The same turns and mirrors carry the whole set onto itself, and each row onto the other rows of its family. Which rows share a family with each named row? Give them in list order.
These 27 rows form 9 families of 3 rows each.
J_826: [  6.0   9.1 -22.7  32.9   2.4  -5.2  -8.4   6.9  -1.6  -9.4 -19.3 -19.3
  -5.0 -17.3  -5.6 -24.5  44.3 -22.6  34.0  10.4   3.9  -6.1  -6.8   9.0
 -34.1 -13.3  -5.3]
J_811: [ -3.4 -31.1  14.1  23.3 -18.4   6.1 -36.9  16.9 -16.3   0.0 -12.4   2.5
  -7.0  -2.5 -13.2  -8.4  24.5  -1.9   1.6  60.8  30.0 -32.7 -11.1   3.0
  -1.7  15.8   3.9]
J_540: [-11.6   0.6  -4.0   9.8  43.8  19.7 -30.8 -10.0  15.3 -16.2 -15.1   6.0
  -9.9 -13.3  -3.2   1.7  16.5  -6.0   2.2  34.7  47.8 -36.0   6.2  -3.4
 -16.7  -3.9 -19.4]
J_950: [ -9.8  -4.4  14.6  35.5  26.5   4.4 -26.2   5.8   0.9 -11.5  -1.9  -5.0
 -33.9  -4.0 -17.1  -4.0  35.2  10.9  -6.2  42.7  28.3 -49.8  22.4   4.9
 -19.2  -9.9   8.5]
J_505: [ 25.6 -29.4  -7.7   6.2 -20.3   9.7 -19.1  12.6   0.0  -1.6  -6.4  -6.4
  11.3   3.3   8.8 -17.2  24.2 -19.1  14.0  56.2  14.7 -23.0 -31.5  -4.9
 -12.7  14.8  11.1]
J_860: [ 19.5 -18.6 -34.3  17.6  20.0 -11.1  -8.0   6.8 -22.3 -20.4 -31.5 -30.8
   1.6  -1.6   5.4 -20.2  20.2 -23.8   7.4  40.5   9.1 -18.1   3.3  -6.4
 -23.0  15.9  29.8]
J_753: [ 14.5   0.8  -3.6  14.4  -7.6   6.4 -10.3  11.6   6.0   1.4   0.4   6.5
  -4.3  10.1  -8.9 -10.1   6.1  22.6  28.3  38.6  18.5  -8.8  -5.1  14.5
 -43.0  -6.3   3.4]
J_404: [-16.0 -37.8  20.8 -10.6  11.2 -19.2 -10.2  10.2  27.9 -28.2 -20.2  -3.3
  -4.9 -10.5  -4.8   5.5  17.0 -37.8 -14.7  38.6 -12.5 -23.3  15.8  10.9
 -13.1 -15.6   3.8]
J_349: [ -9.3 -26.2   6.5  10.8  12.4  -1.9 -24.9   8.3  -2.3 -29.5 -60.1  -7.2
 -31.3   4.2  -5.8 -35.0  23.0   1.4 -10.7  19.8   7.2 -36.1  -6.3  -8.2
  13.4   0.0  -6.5]
J_154: [ 15.3 -33.7  15.1  -2.4  14.9 -11.0  -8.9 -11.5   9.9 -35.0 -11.2  11.8
   1.8 -15.4  13.5  -4.6  34.2  -8.1 -16.0  20.7  -8.3 -23.8  15.1  32.7
 -21.0 -30.9  14.9]
J_985: [ 10.9  -7.4 -26.3  13.8  -3.5  -7.6  17.0   1.4  28.8 -16.3   3.1  -3.4
 -19.4  11.1 -18.8  -3.6  25.0 -11.6  26.5   7.7  20.9 -34.9  -2.7  -2.2
   2.0  11.3   9.4]
J_365: [  5.8 -32.2 -13.5  19.9  20.2  -2.1 -34.4  20.9 -27.1 -25.7 -19.6 -27.0
 -22.2 -22.6  -3.6 -16.9  10.9 -25.0 -10.2  42.5  14.4 -44.4  15.3  -6.3
  -5.4  13.6  10.1]
J_837: [  8.7 -22.5   7.0  15.2  20.9  12.9 -28.7  13.6  -3.3   4.8  -1.7  12.9
 -13.1  10.8  10.5  -7.1   6.5  30.3  -0.6  30.5  21.0 -40.2  -7.2  15.3
 -25.9 -19.9  -3.5]
J_589: [  8.6 -47.6  11.9   6.0 -14.1  -7.5 -22.7  -0.3 -15.7  -7.1 -26.5  15.0
  19.3   4.2  10.3  -7.6  30.0  -5.1  -6.5  46.8  11.7 -15.5 -17.4  21.0
  -3.7   1.5  15.9]
J_812: [  8.4 -35.4  -8.9  -1.5  -3.0 -18.4  12.0  -6.7  23.4 -30.7  -7.1  15.1
  -8.8  -0.7  -5.7   1.8  24.8 -13.0   4.6  -6.5   4.7 -31.6   3.5  21.4
  12.8  -5.7   6.5]
J_250: [  4.8  11.9 -18.3  -2.9  23.2  11.3  -5.9 -17.8  27.1 -22.3 -17.2   2.3
  12.5 -10.9  -1.9  -2.7  18.5 -18.2  23.4  33.0  34.2  -4.3  -0.8   0.9
 -32.2   0.4  -8.6]
J_218: [  1.3  -1.9 -11.2  13.6  -2.1  -0.2  -9.3   9.8   8.7 -25.0 -54.3 -20.5
 -26.2   9.6 -16.4 -41.1  23.4  -5.6  15.4  28.4   9.1 -19.0 -12.8 -20.5
  -2.4  13.9   0.1]
J_29: [ 29.6   8.5 -15.2   8.6   0.4   5.6   3.7   2.8  28.3 -21.1   9.5 -18.5
  -8.8  -7.3  -4.6 -15.9  30.5 -18.8  24.9  40.4   4.0 -19.4   1.4  -3.4
 -41.4  -2.8  16.5]
J_39: [ -9.6 -25.2  -5.3  22.3  13.2  -9.1  -3.7   2.5  14.0 -16.1  -4.0   8.7
 -31.3   8.0 -18.1   3.6  26.2   2.9   0.1   4.1  27.6 -55.2   8.5   6.9
  18.8   2.0   2.6]
J_42: [  1.8 -23.6   0.5  17.9   3.9  -8.2 -24.7   7.0  -7.3 -24.6 -20.3  -2.5
  -6.0 -38.0   5.1 -19.6  38.2 -27.6   6.0  -3.0  -9.2 -18.0   2.4  28.0
 -16.4 -30.8 -17.7]
J_342: [ -5.8 -16.3   6.5 -12.0  24.3   5.9 -21.7 -19.1  18.0 -35.2 -21.7  20.8
   9.4 -27.9   1.9   4.4  14.8 -16.5  -2.4  22.7  26.4 -13.1  11.7  20.9
 -15.7 -15.5 -18.3]
J_876: [ -9.1  -8.1  -8.3  43.8  30.4   2.8 -32.6  12.4 -14.4  -2.5 -19.8 -15.1
 -23.3 -16.3   1.8 -20.2  44.2  -9.4   6.9   8.7  15.6 -41.6  -3.0   6.3
 -16.3 -21.2 -14.9]
J_997: [ 21.4 -28.7  10.9  -9.0 -11.0   7.5 -20.5  13.1   9.0 -15.8   5.2  17.1
  -0.7 -12.5   6.1  -8.8  -2.6   9.0   8.3  25.8  -0.7 -18.1  -3.2  29.0
 -29.8 -22.1  -8.8]
J_439: [  8.5 -25.0  -0.6  -8.3 -10.0  -7.6  -8.9   4.6  10.3 -41.8 -57.1  -7.0
 -13.9  -5.3  -3.5 -39.7  19.3 -16.2   2.4  15.9 -10.5 -11.4 -11.3  -0.8
   3.6  -0.4  -3.6]
J_186: [-10.4  -4.9  -4.2   4.9  11.1 -18.2   9.4   8.3  32.9 -12.4 -21.4 -20.1
  -0.5  13.9 -13.2   0.6  25.1 -33.5  15.1  50.1  -1.1  -8.7   4.8  -7.7
 -32.1   1.6  18.6]
J_6: [  4.3 -34.1  -7.1   9.7   0.4 -22.3 -17.3   6.1 -30.2 -37.4 -36.1 -11.6
  -0.4 -24.7  -9.2 -12.0  15.1 -24.4  -4.9  35.8   0.6  -8.1  24.2  18.5
 -12.8   7.7  20.9]
J_717: [-24.1 -21.6   8.4  15.2  40.4  -7.2 -16.5  15.8  21.6  -4.6 -19.2 -18.7
 -21.9  14.3  -4.5   3.8  23.4 -22.0 -12.5  49.0  12.5 -47.8   7.2 -14.1
 -14.4  -4.9   7.4]

The rest of the family of J_250: J_540, J_342
The rest of the family of J_826: J_42, J_876
The rest of the family of J_753: J_837, J_997
The rest of the family of J_365: J_860, J_6
The rest of the family of J_218: J_349, J_439
The rest of the family of J_717: J_404, J_186

The same turns and mirrors carry the whole set onto itself, and each row onto the other rows of its family. Which rows share a family with each named row? Give them in list order.
These 30 rows form 5 families of 6 rows each.
J_335: [-19.8   0.1 -10.1  10.5  -7.6  -6.0 -13.2   8.9  13.5 -14.9 -22.2  28.6
  15.5 -25.9  -2.8]
J_408: [-18.3  -1.0 -23.2  15.7  15.4  11.9  32.4  18.1 -13.1  -8.0  -5.8   7.8
 -15.8   0.3  11.5]
J_994: [-14.9   3.0  -8.2 -17.0  17.4  18.3   7.2   4.1  13.4  18.3  14.8  23.4
 -12.9  17.9   3.5]
J_391: [-21.4  -2.6 -14.1   7.6  10.6  19.6  16.5  27.5  -2.6  14.1   9.9  29.1
  -8.1   6.6  -0.2]
J_691: [-21.3   7.1 -10.3  12.7 -10.7 -19.6  23.0  -9.8  11.3 -14.9 -13.2  -3.8
  19.3  -5.9 -22.1]
J_809: [  5.1  11.3  -3.9  -5.4   5.0 -26.8  16.4 -16.8  22.4 -12.1 -10.2 -18.4
  -7.9  -5.8 -10.9]
J_263: [ 18.1  11.0   3.2  -3.0   5.6 -14.1 -16.7 -15.1  -6.2  -7.8  20.8  -3.2
   1.4  17.2  15.5]
J_181: [ 19.4  -2.1 -15.4  28.9  -6.3   1.9  -6.7  16.8  -1.1   8.5  -8.8 -14.8
  27.4 -12.7  13.6]
J_153: [-14.6   1.4  -0.9  -8.5  -7.2  -2.1 -15.9  25.3   9.4  -1.1 -16.8  25.0
  24.2 -25.6  -5.8]
J_546: [ -5.0  -0.2   1.0  21.4 -10.0   7.2   4.4  -3.9  -5.8  18.3  -5.7 -10.9
  10.2 -13.4  41.0]
J_425: [-15.4   3.2 -11.0   9.6  -0.8 -10.9  27.2 -22.9   7.0 -26.0  -9.3 -14.1
   2.8 -11.5 -12.0]
J_630: [13.1 -9.4  6.8 10.8 -3.5 -6.9 -8.2 -2.1  1.7 19.6 -1.0 -6.8 40.5 -8.5
 18.5]
J_239: [ -5.6   7.7 -12.5 -19.7  -8.2   3.7  -0.3  -7.2  18.3  25.8   3.8 -11.6
   3.5  24.5   0.0]
J_74: [ 17.6   5.3  -0.2  18.9   1.8 -17.0  -7.0 -18.7   6.8   1.2   5.4 -16.3
  18.1   5.5  26.6]
J_792: [-12.2   2.0   9.9 -11.5   0.7   2.3  26.7  -7.2   9.9  -1.3   2.4 -23.9
   7.8 -14.2 -28.0]
J_340: [ -8.0  -0.6 -11.6 -24.7  27.3  11.2   0.5  12.5  22.6  14.2  -5.4   9.4
  -7.2  19.7   4.5]
J_741: [ -9.7   4.1 -20.5  10.1  20.0   8.1  22.0  35.8 -11.6   4.4  -2.2  15.0
  -6.2  14.0   7.0]
J_357: [  9.0   7.6  -1.9  -2.2   3.2  -5.9  -5.3  -7.5 -17.5  -7.6  15.1  32.6
 -23.4  -6.2  12.5]
J_739: [-19.2   0.8  -0.3  18.6  -9.9   7.6  24.8  21.3 -23.8  18.1   3.6  -1.0
  -1.3  -3.8  18.4]
J_650: [ -3.6   3.3 -11.8 -10.8  -6.0  19.8 -17.9  14.6   3.9  -5.5   2.0  29.7
   7.0 -21.8 -22.2]
J_112: [ -2.2 -10.1 -14.3  29.7  13.2   6.1  38.5  15.8   0.5  13.2  -6.4   8.4
  -5.8 -17.3   1.6]
J_818: [ 11.5  16.8  11.6 -13.4   4.0  -4.1 -14.6  12.6 -22.7 -23.1   9.3  -2.1
  -7.9 -13.0   4.9]
J_668: [-11.7   2.5 -10.8  18.8   5.1   1.3   1.7  19.4  18.8 -19.3 -16.0  16.6
  14.6 -33.9 -15.0]
J_199: [ -1.2  12.4   1.9  -9.6   5.2  10.0 -19.5  15.9   3.6 -22.3 -14.3   8.1
  -2.6 -37.3   7.9]
J_511: [-13.7  -0.5   4.9 -25.6  11.9  24.8  14.8 -12.5  23.2  17.2   1.5 -10.5
  -2.9  -7.2  -3.7]
J_779: [ -4.0  -1.1   0.9 -32.4  14.1   7.6  -3.1  13.8  17.0  27.4   1.1   3.6
  11.6  14.5   3.6]
J_393: [ 23.6   4.7   2.3  -2.7  15.8  -4.5  -5.7 -19.4 -17.0 -16.0  23.3   7.6
   7.8   6.8  -1.3]
J_106: [ 19.0 -14.4  -0.1  20.4   9.8  -1.3  -4.1 -20.9   4.9  12.2   4.1  -5.6
  27.8  -1.2  20.7]
J_560: [ -7.4   1.8  -6.5  20.6  -0.2 -13.0  13.7   3.6  21.8 -16.8 -12.6 -12.8
  23.1 -21.0 -23.2]
J_913: [ 13.4   4.2  -5.3  -3.5  18.0   2.8   1.7 -19.2 -20.5 -25.7  17.5   4.9
 -12.8   2.1  11.0]

The rest of the family of J_792: J_546, J_739, J_818, J_199, J_511
The rest of the family of J_391: J_994, J_263, J_74, J_668, J_560
The rest of the family of J_393: J_335, J_691, J_340, J_741, J_106

